128 stands for zero in the data rows.
Some points:
[ 83 114  99 221 150 182 128 219 144 117 115 127 129 131 120 153 106  61 109 101 133 202 123 118 127 114  67 117 131  88 127 115]
[145 107 188 116 146 157 194 238 124 169 119  93 133  65 120 147 120  25 139 108 108 123 116  66 126 129 124  97 153  99 114 219]
[137 123 119 102 128 123 129 121 137 118 176 161 154 122 133 111  85 151 101 117 137 120 102 165 126 174 156 151  29 107 112 105]
[ 54 135 135 125 135 142 107 108 166 133  52 144 123  96 104  66  92 172 103 106 135 156 133 139  50 132 149 115  98 137 102 127]
[115 227  78 164 105 144 131 117  73 113 131 122 114 123  91 148 124 135 114 129 148 125 131  95 156  67  90 199 195 128 160 126]
[100 107 141 101 139 128 128 149 124 141 159 134 138 122 128 165 141 165 129 116  83 105  87 130 123 140  99  97 101 108  86 117]
[172 117 139  97 130 132 192 152 202 114 132 160 232  96 232 101 140  84 171 138  25 113 122 138 140 193 126 143 163  44 121 122]
[137 126 151 124  61  34 108  98 139  88 129 152  98 155 140 162 138 137 129 141 134 154 134 131 149 120 129 119 104 133 133 138]
[108 138 153 115 122 125 151 117 142 185 130 141 149 171 141 153 163 127 168 149 122 118 187  96 190 106 118 130 124 242 105 255]
[174 117 141 114 125 139  67 118 134 119 103 121 104 149 145 119 116 115 160  97 124  81 160 142 120 129 120 115 155 165 142 134]
[205 113 114 118  56  92  98 125 132 100 180 125 112 136 143 138 138 125 145 165 137 121  79 130 187 156 150 116 133  85 114 137]
[135 120 150 120 207 137 139 120  82 207 124 121 115 141   1 126 143 119 107 179 176 122 146 192 175 114 118 165 144 167 152 152]
[106 116 134 117 157 182 116 106 108 120  90 134 255 110 128  88 125 128 147 121  98  93 149 180 167 118 149 103 120 136  99 115]
[135 116 126 128 130 100  28  89 119  99 119  46 112 208 143 124 125 140 130 117 106 109 124 128 108 132 143  88 132 139 145 130]
[ 92 141 115 110 135 123  93 109 145 112  79 145 148 125 136 118 121 142 133 130 116 151 142 135 123 113 160 106 128 173 137 140]
[111 123 135 132 103  99 136 113 138 132 137 131 108 137 154 120 144 128 131 138 104 167 146  83 175 111 147 124  41 142 133 143]
[150 101 131  61 104 115 120 114  71 115 151 169 130 114 155 120  88 127 130  77 120 111 119 148 130 176 158 148  98  75  97  94]
[160  76 133  86  85 156 135 112 127 125  75 136 119  75 119 109  99 122 138 142 131  89 106 134 144 173 166 114 118 108 100 127]
[166 113 106 111  84 119 117 109  98 173 255 134 138  92 171 112  91 165 160 108 103 122 135 150 153 160 136 145 137 132  82  99]
[109 119 145 118 152 109 137 161 129 142 125 105 140 135  89 135 135  90 107 168 103  88 143 110 109 124 109  75 170 110 117 140]
[121 112  68 136 220 124 132 140 133 122 117 119 155 114 110  95  76 122  69  54 144 128 136 172 128 108 119 118 132 106 164 137]
[130 106 137 119 103 135 144 209 224 118 120  90 128 106 138 155 131 100 109 117  98 121 109 101 105 170  88 115 128 129 113 135]
[ 94 133 136 116 134 120 112  66  87 111  94 143 120 109 122 121 113 161 119 129 108 125 136 117  97  93 164 121  94 151 137 131]
[ 76 120 124 144 111 140 122  90 107 136  99 125 142 111 123  77 119 255 127 213 120 138 117 152  94 108 149 110 105 136 119 116]
[143  31 132  99 129 150 118 126 118 106  87 136 133 112 169 124 188 110 195  94 112  79 131 126 143 166 143 123 148  88 108 127]
[141 114 195  80  89 149 117 107 169 107 127 108 131  76 157 133 169 117 180 123 131 121 156 145 135 100 129 120 166 165 171 118]
[ 89 113 135  98 125 157 103  95 114 134 110 124 195 178  90  75 123 188 140 127 100 123 134 149 130 122 163 114 103 140  88 125]
[125 154 141 129 113 135 117  97 107 204 127 137 143 129 150 153 160 125 136 142 123 123 178  59 145 101 106 147 114 184 166 147]
[135 118 150 109 130 141 109 120 136 124  94 125 133 115 115 100 124 143 141 131 111 115 118 172 130 132 143 114 105 130  84 118]
[128 236 105 132 112 116 185 163 146 121 140 116 141 106 149 148 127 136 136 114 114 179  63 105  96 156  90 128 147 139 141  56]
[135 128 129 134 166 183 138  98  98 136 113 172 114 169 105 101 164 124  87 143 185 136 181 128 132 146 113 255 143 123 202 135]
[116 122  80 248 141 121 127 136 101  87 168  87 134 117 109 131  67 140  76 112 130 151 115 114  99  56  93 126 158 123 145  94]
[213  90 132 103  93 155 149 155 144  95 147 227 143 108 148 101 107 105 162 120  78 125  89 153 136 178 171 123 154 118  94 116]
[117 140 116 143 161 102 166 146 133 100 179 105 143 126 127 190 118 134 126  99 136 154  73 128 133 125  99 133 101 127 152  85]
[ 94 196 103 165 124 153 145 147 185 123 160 132 121 141 130 197 141 123 159 114  97 131 104 122 122 140  70 108 149 123 128  78]
[150 166 143 118 140 108 127 106 132 135 154 202   0 142 135 150 127 143 133 153 255 154 165 123 169 130 158 105 133 125 123 234]
[147  97 118 144 160  96 114 119  90 111 131 103  75 144 106 138  94 128 103 132 137 149 130 138 152  93 119 148 108 107 145 117]
[133 122 168 122 160 132  76 113 107  68 123 109 116 144 142 115 119 106 124 138 135 163 133 133 132 115 164  61 116 145 131 106]
[140 119 133 112 112 135  94 122 103 140 108 137 124 125 113 127 106 101 189 117 128  96 115 113 161 124 191 121 116 102  56 140]
[113 159 113 153 134 128 135 139 141 104 139  94 123 106 136 144 130 117  97  95 123 124 122 148 105 131 105 123 139 132 134  99]
[146 118 141 111  89 152 100 101 168 114 124 128  53  96 179 130 255 115 140 114 135 101 217 115  52 121 122 125 157 146 135 120]
[136 157 100 144 127 140 141 119  93 143 143 115 138 144 134 125 163 158 100 143 142 145 124  27 122  84 135 185 130 138 174 118]
[124 169  69 139 126 129 152 162 119 104 122  64 107 129 127 135 107 135 108  76 132 183  99 127 119 178 118 100  94  89 120  64]
[118 107 250 126 144 161 190 145 116 255 134 106 130 112 130 169 128 101 142 136 147 122 105 106 133 105 124 114 125 144 115 183]
[140 113 117  95 158 130 116 122 161 122 112 197 135 118 162  95 132  97 126 142 130  31 168 116  31 128 133 152 133 118 138 118]
[145 128 124 138 132 162 169 147 123 148 107 122 128 255  20 100 175  98 116 152 208 176 141 130 136 125 114 171 165 168 170 131]
[115 202  69 149 144  84 152 123 123 129 135  98  84 151 107 113 120 142  29 255 193 130 125 116 110 107 129 194 149 117 154 121]
[ 90 123  82 255 115   0 143 137 134  91 133 119 106 136 118 184  99 134 123 101 133 147  77 200 124 122  78 106 160 114 159 111]
Along one direction, these points spread out more than along any other. Take the direction at right angles to it along which they spread out most. Go by this last direction. For each point below, how far along it does it lie, from 0 to 99? The average is 50, and the first point in the table lies past the average. One standard deviation of the points above along it is 16.
[106 116 134 117 157 182 116 106 108 120  90 134 255 110 128  88 125 128 147 121  98  93 149 180 167 118 149 103 120 136  99 115] 45
[141 114 195  80  89 149 117 107 169 107 127 108 131  76 157 133 169 117 180 123 131 121 156 145 135 100 129 120 166 165 171 118] 38
[133 122 168 122 160 132  76 113 107  68 123 109 116 144 142 115 119 106 124 138 135 163 133 133 132 115 164  61 116 145 131 106] 49
[125 154 141 129 113 135 117  97 107 204 127 137 143 129 150 153 160 125 136 142 123 123 178  59 145 101 106 147 114 184 166 147] 28
[108 138 153 115 122 125 151 117 142 185 130 141 149 171 141 153 163 127 168 149 122 118 187  96 190 106 118 130 124 242 105 255] 14
[137 123 119 102 128 123 129 121 137 118 176 161 154 122 133 111  85 151 101 117 137 120 102 165 126 174 156 151  29 107 112 105] 59
[100 107 141 101 139 128 128 149 124 141 159 134 138 122 128 165 141 165 129 116  83 105  87 130 123 140  99  97 101 108  86 117] 60
[124 169  69 139 126 129 152 162 119 104 122  64 107 129 127 135 107 135 108  76 132 183  99 127 119 178 118 100  94  89 120  64] 80
